In the rows, 128 means zero.
Which row each row swaps with, under one turn or mirror:
zudu: [151 124 108 108 180 100 148 126 133 162 120 122 110 134 160  80 141 135
 182 144 125 141 151 114 174 129 127 100]
Rof: [119 121 136 112 156 111 142  84 142 140 186 131  99 128 134 114 146 124
 160  95 153 106 132 136 154 161 172 102]
Lom: [103 131 136  96 155 139 115 135 145 115 144 104 122 110 146  75 120 135
 160 126 116 126 163 187 135 131 128 129]
Pibot: [142 160 108 129 133 132 136 133 138 135 130 147 135 128 160 114  77 103
 177 102 156 106 136 127 108 156 145 128]
Rozub: [139 110 140 133 100 111 129 121 106 122 139 110 144 135 129  79 134  82
 152 111 139 120 131 158 146 110 126 140]
bemog: [150 162 117 153 144  78 122 144 128 113 100 141 102 129 173 127 131  98
 139 111 142 124 150 166 138 118 139 120]
Zodi: [126 147 139  72 122 154  89 104 122 129 131 113 125 113 121 155 144 131
 143 105 129 109 100 137 131 123 117 100]
Vul: [114 114  98 144 166 140 121 103 124 123 131 169 106 141 121 140 129 158
 165 110 165 122 114 130 121 125 137  82]
zisiv: [147 135 112 113 189 106 141 127 136 166 122 113 115 143 163  85 147 146
 180 140 123 120 151 111 177 124 135 115]
Lepi: [147 156 112 148 143  74 124 149 127 118 105 145  93 135 178 132 133 103
 136 107 145 121 144 160 133 118 134 122]
vuza: [127 128 130 127 184 150 157 107 143 157 156 134 128 128 132 149 112 149
 118 131 100 121 123 134 114 111 148 134]
gaz: [141 168 116 149 137  81 128 152 126 112 107 142 102 138 171 138 133 100
 138 105 146 126 145 161 130 115 135 131]
Zuror: [136 144 149 146 123 157 138 125 137 144 125 128 117 126 164 139 152 134
 136 162 125 111 161 104 146  82 156 100]
nuku: [133 127 113  86 139 114 189 128 118 145 141 142  93 115 171  90 117 155
 168 123 150 118 118 129 149 132 158 120]
Zod: [117 106 105 146 164 140 129 110 126 124 129 160 100 134 118 142 122 169
 153 110 169 110 122 132 120 128 147  82]
Lamib: [130 118 136 136 102 107 132 131 104 115 133 107 146 132 137  72 138  86
 149 103 145 113 128 159 148 115 126 136]
zupor: [136 135 113  83 139 117 198 126 125 140 145 136 101 108 168  90 119 160
 154 125 150 112 128 134 152 130 154 116]
mapo: [134 142 144 146 124 159 134 129 152 137 127 123 113 136 171 140 160 139
 136 151 124 112 165 110 149  84 151 103]
zil: [149 163 115 147 126  82 123 150 117 118 102 145 105 131 173 134 145 102
 131 114 141 125 147 163 133 119 133 124]
dos: [112 122  91 148 167 137 118 106 125 116 130 151 107 131 114 143 128 158
 150 112 173 113 115 130 120 128 142  84]
moz: [126 124 113 107 135 118 127 124 133 147  96 129  75 160  99 120 130  98
 155 107 153 130 114 106 140  99 141  78]
zuse: [143 128 100 115 183  98 137 119 135 160 120 120 112 137 162  80 135 138
 179 147 122 130 153 112 173 131 116 107]
Kire: [124 116 118 111 129 110 121 138 135 140  98 125  76 149 110 129 131 106
 152 112 153 139 101 102 147 106 147  70]
num: [132 113 165 114 169 131 140  97 145 119 133 111 100 145 105  86 154 164
 130 124 141 135 129 147 121 114 132  85]
Tal: [131  95 138 116 176 149 145 132 129 143 109 149 106  86 133 105 120 135
 146 101 168 120  94 146 160 139 113 109]
Voso: [143 168 115 145 133  82 114 155 117 120 100 135  95 128 173 137 134 107
 137  98 138 118 136 165 130 127 134 120]
likiv: [119 116 143 107 159 116 134  87 144 137 179 133  95 131 125 115 144 130
 151 106 163 107 138 138 152 152 182  96]
soz: [133 133 128 109 130 102 149 124 130 112 136 107 118 120 148 105 142 118
 164 122 161 102 104 124 153 180  95  85]
bagib: [146 161 112 148 127  79 121 151 119 121 112 147  97 134 170 134 137 106
 140 104 148 125 145 168 134 110 139 125]
lal: [122 125 166 109 150 148  99  91 142 114 119 111 148 159 162 127 152 121
 118 126 138 153 114 111 151 113 135 129]
Mame: [115 129 135  94 150 141 114 141 149 116 142 109 129 106 147  81 116 134
 166 130 118 119 163 190 141 125 114 135]
nupi: [133 122 131 139 107 112 131 126 110 115 133 108 150 136 138  71 139  82
 148 104 141 128 137 151 150 122 125 146]
sozup: [142 123 139 135 112 112 132 124 102 121 137 105 147 132 142  73 135  81
 153 104 144 118 133 161 147 116 130 145]
midem: [109 128 133  95 161 134 108 136 143 115 140 112 131 113 156  82 114 132
 163 127 113 128 166 192 134 139 125 123]
far: [105 128 130  90 151 134 119 144 137 112 155 104 130 112 147  82 116 134
 160 133 111 131 155 186 134 133 119 125]
bap: [127 125 167 104 158 150  97  92 148 112 118 112 137 157 170 133 144 125
 128 134 144 155 117 110 159 123 127 130]
zerem: [127 144 131  83 123 145  89 106 123 130 132 104 126 114 121 165 149 128
 132 108 118 100  99 139 145 123 138  98]
Nusu: [141 162 113 125 136 121 140 130 133 143 132 150 128 123 160 108  76 110
 174 108 155  98 142 139 126 169 141 126]
dage: [140 139 147 140 130 158 144 120 142 142 121 120 110 127 166 145 157 128
 137 158 118 106 157 107 155  81 157  98]
Garov: [129 116 139 132 103 113 128 122 109 118 131 108 157 138 148  75 138  81
 152 112 142 124 135 154 146 118 119 142]
lov: [126 120 133 131 175 153 149  93 144 162 137 143 121 132 137 153 117 144
 120 122 108 130 114 135 104 109 150 134]
Feme: [148 126 103 105 183  96 139 124 134 154 122 129 109 141 162  88 134 125
 188 148 130 140 157 124 175 130 126 106]
bisek: [142 135 151 149 126 160 142 128 146 139 132 126 109 132 166 146 144 126
 141 157 121 111 164 102 148  79 152 108]
velop: [119 123 161 111 153 157  99  88 146 112 124 116 139 150 169 138 146 118
 121 136 146 159 113 113 156 116 129 121]
lifi: [120 131 163 109 149 155 109  86 136 117 116 111 143 152 159 130 154 119
 117 132 146 160 121 106 155 119 129 130]
dugo: [139 135 144 139 121 171 138 125 145 136 123 132 110 130 168 142 155 137
 138 159 125 111 160 107 147  86 153 103]
vil: [123 120 111 118 140 111 119 121 137 149  96 126  73 156 102 131 141 105
 170 105 159 132 116 108 138 106 139  80]
Gupur: [136 127 112  91 140 110 190 124 131 144 145 151 100 114 169 101 119 164
 159 124 152 109 118 140 152 142 157 116]
bez: [132 122 136 134 112 113 130 119 107 123 142 100 157 134 132  78 136  84
 148 110 142 123 138 160 151 116 120 140]
sov: [132 158 116 120 119 131 127 128 137 139 123 151 119 109 156 113  77 109
 160 101 163 100 136 126 105 159 143 122]
peki: [110 125 131  93 146 137 118 137 148 111 133 113 130 108 155  80 109 132
 157 130 120 124 172 191 141 130 116 121]
Betot: [129 143 139  75 125 142  84 103 119 122 138 110 121 109 121 166 142 120
 134 115 124 108 104 139 135 125 131  98]
lasam: [136 153 113 117 132 129 138 133 129 142 133 144 138 121 174 116  77 104
 168  97 139 107 135 129  99 160 143 123]
pagos: [114 131 132 130 164 156 145  98 145 171 139 141 129 132 135 145 107 144
 131 129 106 126 107 133  99 102 148 130]
Viver: [136  91 142 127 168 137 145 135 129 140 118 142 110  83 138 112 113 145
 146 105 169 121 104 143 166 144 104 105]
lag: [115 110 132 106 164 116 134  84 139 135 185 134  97 122 136 107 144 118
 155  98 152 110 138 131 147 154 173  97]
bak: [135 136 143 138 131 164 135 129 144 145 124 129 110 133 176 144 155 144
 138 161 128 115 161 111 153  83 156 103]
Gogi: [115 129 166 106 158 153 103  84 145 113 121 117 142 153 169 132 154 129
 118 138 144 152 122 114 156 118 127 119]
Rafi: [111 127 131  88 155 140 107 138 148 114 145 109 130 105 145  83 120 132
 152 130 117 129 160 191 134 130 114 128]
memuk: [122 125 133 129 167 147 158  92 135 167 142 136 121 124 138 146 111 143
 123 136 106 136 117 124 103 100 150 132]
kono: [129  88 144 126 178 146 143 140 126 136 117 148 113  90 128 101 116 140
 149 108 168 125 106 152 156 134 111 105]
nifer: [140 148 112 125 125 134 139 130 137 140 130 149 132 114 169 106  84 103
 168 103 149 100 138 129 106 165 151 127]
puron: [146 128 111 118 181 101 139 110 134 164 123 120 115 144 155  81 150 144
 183 140 131 120 167 131 172 124 117 108]
Dase: [131 140 144 138 127 165 144 123 153 142 132 131 113 130 168 135 153 138
 138 158 115 112 166 121 149  84 150  93]
Rin: [145 160 110 143 132  78 121 147 121 116 111 147  97 131 174 133 141 106
 136 107 138 124 142 167 131 120 137 131]
mek: [139 136 146 142 131 159 141 125 147 146 125 134 110 134 165 135 153 134
 136 160 128 102 155 106 150  81 158  93]
metiv: [124 140 142  79 115 151 100 109 126 133 134 109 126 107 122 162 142 122
 141 102 120 105  97 138 139 119 128  97]
Lala: [125 146 136  77 125 152  93 105 118 124 133 113 129 106 120 163 145 120
 139 103 125 109 100 134 142 130 116  91]
Razu: [116 118 114 116 131 108 124 125 135 146  99 138  77 148 106 130 129  93
 155 111 157 142 123 114 133 104 135  72]
rofes: [133  88 148 126 173 152 143 134 126 140 107 144 105  89 134 106 113 144
 139 107 169 131 108 142 156 143 114 101]
bitil: [143 131 104 118 177  98 128 111 134 161 125 118 112 135 159  72 146 137
 187 142 132 124 162 116 169 126 123 112]
bazen: [110 135 136  93 151 140 119 140 153 116 138 110 126 110 153  86 120 136
 158 123 119 132 156 198 136 140 113 129]
sige: [125 117 117 103 143 118 131 132 136 140  98 131  79 154 104 132 138  97
 147 110 150 141 107 106 147  99 136  82]
Tedi: [127 142 134  70 121 150  90 109 125 129 142 105 126 109 119 156 146 122
 136 107 126 104 104 137 138 125 125 100]
Sizug: [151 169 123 154 140  80 118 143 120 120 105 147  99 131 170 134 131 102
 141 117 143 128 144 159 132 118 139 135]
Budo: [129 113 113 113 138 114 116 121 135 153 100 120  74 148 101 131 134 112
 169 110 152 132 109 104 142  91 142  86]
nav: [119 115 137 131 163 149 149  96 137 164 140 134 111 129 125 153 102 154
 121 125 108 129 114 120 113 100 152 118]
lobu: [117 121 142  95 157 110 133  80 139 138 183 132  99 122 138 118 145 126
 157  97 161 105 130 129 151 155 172  99]
pulub: [119 134 168 103 152 151  97  92 145 115 118 105 144 147 161 131 143 117
 117 127 150 157 115 113 155 118 131 123]
bas: [124 138 141  85 115 152  93 104 116 128 140 103 126 108 122 160 149 127
 139 106 117 105 107 139 133 127 136  87]

soz swaps with num
zuse swaps with moz
Gupur swaps with Zod
memuk swaps with Pibot
pulub swaps with bez
likiv swaps with Viver
vil swaps with zudu
nav swaps with Nusu
bas swaps with bazen
lasam swaps with pagos
lov swaps with nifer

